First come named moves, each a turn or a mirror, each shown by rows before and after it. For each pair of rows after them, which moves, in which order, take the first row to the second? The first pair is done for you.
move J511:
[-9,14,-2,7,-12,0,0,-2,-2,6,5,1,-15,6,8,1,4,-9,-9,10,7,15,-3] |-> [-6,12,3,7,-4,3,-4,-5,-4,10,-1,2,-14,8,11,3,4,-15,-11,8,11,10,-2]
[2,8,-7,-2,-6,-15,0,-18,8,2,4,-10,-11,-13,13,-4,12,-3,11,1,17,23,-22] |-> [7,5,1,-3,6,-11,-5,-22,7,7,-5,-10,-9,-9,18,-2,14,-7,6,-1,24,15,-19]
[-6,-15,-42,25,35,-1,8,-11,-25,7,-5,-38,24,-10,-23,-17,-33,-12,-12,-31,-1,-22,-1] |-> [-10,-11,-51,28,22,-5,15,-5,-23,3,5,-38,23,-13,-29,-18,-34,-5,-9,-28,-7,-13,-4]
move J685:
[-3,-7,-31,-23,-10,16,-25,-3,-8,-3,-4,-4,6,28,2,-9,-16,-3,-10,16,12,-30,-10] |-> [-3,-5,-37,-21,-17,11,-21,-1,-9,-6,-2,-8,5,25,-1,-7,-19,3,-12,18,8,-26,-10]
[-3,-20,-10,-1,27,8,17,-2,6,2,-3,-5,7,-4,-4,-17,-4,-11,-24,-23,-4,-15,-1] |-> [0,-17,-3,-5,30,15,15,-8,2,7,-2,-1,1,4,-1,-11,-3,-9,-27,-18,8,-20,1]
[-2,12,-22,10,-17,15,18,12,-23,-1,10,-4,-40,16,-10,19,7,44,-28,6,-1,-11,-5] |-> [-10,1,-44,24,-19,-7,16,30,-10,-15,3,-13,-20,-7,-19,3,7,29,-20,-7,-28,-3,-8]
move J457:
[-13,-4,-32,15,-23,-10,1,21,12,-19,14,-14,6,-31,-6,-18,12,-6,16,-1,-35,24,5] |-> [5,-1,-4,40,-15,-11,-1,8,-12,-3,2,-36,-20,-19,13,12,25,1,-19,2,-5,29,28]
[5,18,3,-22,37,5,-27,6,-11,-11,-9,-1,-2,2,-11,0,3,-46,15,-40,7,-4,-9] |-> [10,19,10,-18,37,5,-27,5,-16,-10,-12,-6,-9,4,-8,7,6,-44,7,-40,15,-4,-4]
[4,-19,-8,-1,47,3,-14,-7,-7,1,-30,-7,34,1,-6,-12,-19,-25,-3,-17,-6,-31,-8] |-> [11,-19,1,6,50,2,-16,-12,-15,7,-34,-15,26,5,-1,-1,-15,-24,-14,-16,5,-30,-1]
[-12,-20,-8,-13,24,7,-17,-11,-10,4,-21,12,-25,-2,-7,-12,-21,-8,19,-8,14,-11,-17] |-> [-7,-19,-1,-6,26,7,-17,-15,-16,7,-25,7,-30,2,-3,-3,-18,-6,10,-7,22,-10,-11]
move J288:
[-9,-3,-22,-5,-38,-27,4,27,10,-15,10,7,1,-27,3,-5,3,23,15,7,-25,27,-4] |-> [-3,1,-13,1,-43,-25,7,25,4,-9,16,3,-14,-22,8,4,6,29,6,11,-15,33,3]
[15,12,12,1,-12,10,0,3,-2,-12,0,16,7,11,1,21,-12,32,-5,7,3,-1,0] |-> [11,7,3,-6,-5,10,-2,6,6,-16,-7,21,21,6,-5,12,-19,25,3,3,-7,-10,-10]
[-15,-10,-22,17,1,-12,15,0,-11,-8,-7,-14,9,-9,-10,6,1,5,-9,3,-8,-1,-12] |-> [-12,-9,-18,21,-2,-12,16,-1,-14,-5,-4,-17,1,-7,-7,12,5,8,-16,5,-2,3,-8]
Then:
Between the rows of a pair lie two moves.
[8,-15,7,4,30,-4,-8,-1,-1,-2,-38,-6,19,-7,8,1,6,-26,-9,-15,-6,-22,-2] |-> [8,-5,-1,27,-12,-20,9,7,-14,-5,-15,-29,-10,-15,5,20,12,3,-26,-1,-5,16,13] | J511, J457
[-10,3,1,22,25,14,-20,1,16,8,-19,17,3,2,5,-34,19,-30,-3,-9,12,-14,5] |-> [-19,6,-7,11,11,16,-15,5,22,4,-4,25,1,-1,-2,-43,16,-25,11,-5,6,-9,-2] | J288, J457
[-2,-12,0,23,7,-18,-6,18,2,-5,-23,-14,6,-17,3,-13,13,-19,-1,-24,-15,16,10] |-> [8,2,34,5,17,12,-11,-5,-11,16,-16,5,-17,12,17,0,17,-10,-7,-11,21,-1,13] | J685, J685
[-28,28,7,-24,-23,32,-13,-19,16,20,35,32,-11,12,19,-19,9,0,28,-2,11,18,-5] |-> [-18,33,12,-6,-34,25,-4,-24,-3,23,36,11,-28,18,21,3,9,18,3,7,21,30,7] | J685, J457
[-11,-17,-36,-42,0,5,13,-15,5,4,7,27,2,-11,7,-38,14,-11,26,-6,7,6,-4] |-> [10,-17,-1,-23,20,10,6,-33,-17,20,-13,13,-16,3,29,-12,24,-12,-6,-8,38,-1,17] | J511, J457
[5,1,1,11,10,25,-3,-18,-16,29,22,-3,-23,-21,10,-13,15,-14,-1,-11,24,-4,10] |-> [-5,4,-18,8,-14,18,6,-6,-10,19,38,-2,-24,-29,-1,-21,12,-4,8,-6,8,11,4] | J511, J457
[-15,-13,-29,-3,14,20,6,-23,-8,-18,32,-9,10,-1,3,-15,-11,-16,17,-24,-2,8,-10] |-> [-7,-11,-14,-7,24,31,4,-33,-16,-9,28,-5,4,10,9,-8,-11,-16,10,-22,12,-1,-8] | J511, J685
[-9,-12,-9,13,-31,-10,5,19,26,-7,27,3,-1,-13,4,-29,10,-33,28,-3,-23,11,-8] |-> [4,-6,24,16,-20,0,-4,7,21,9,23,9,-23,-1,27,-18,30,-40,20,-4,7,9,8] | J685, J288
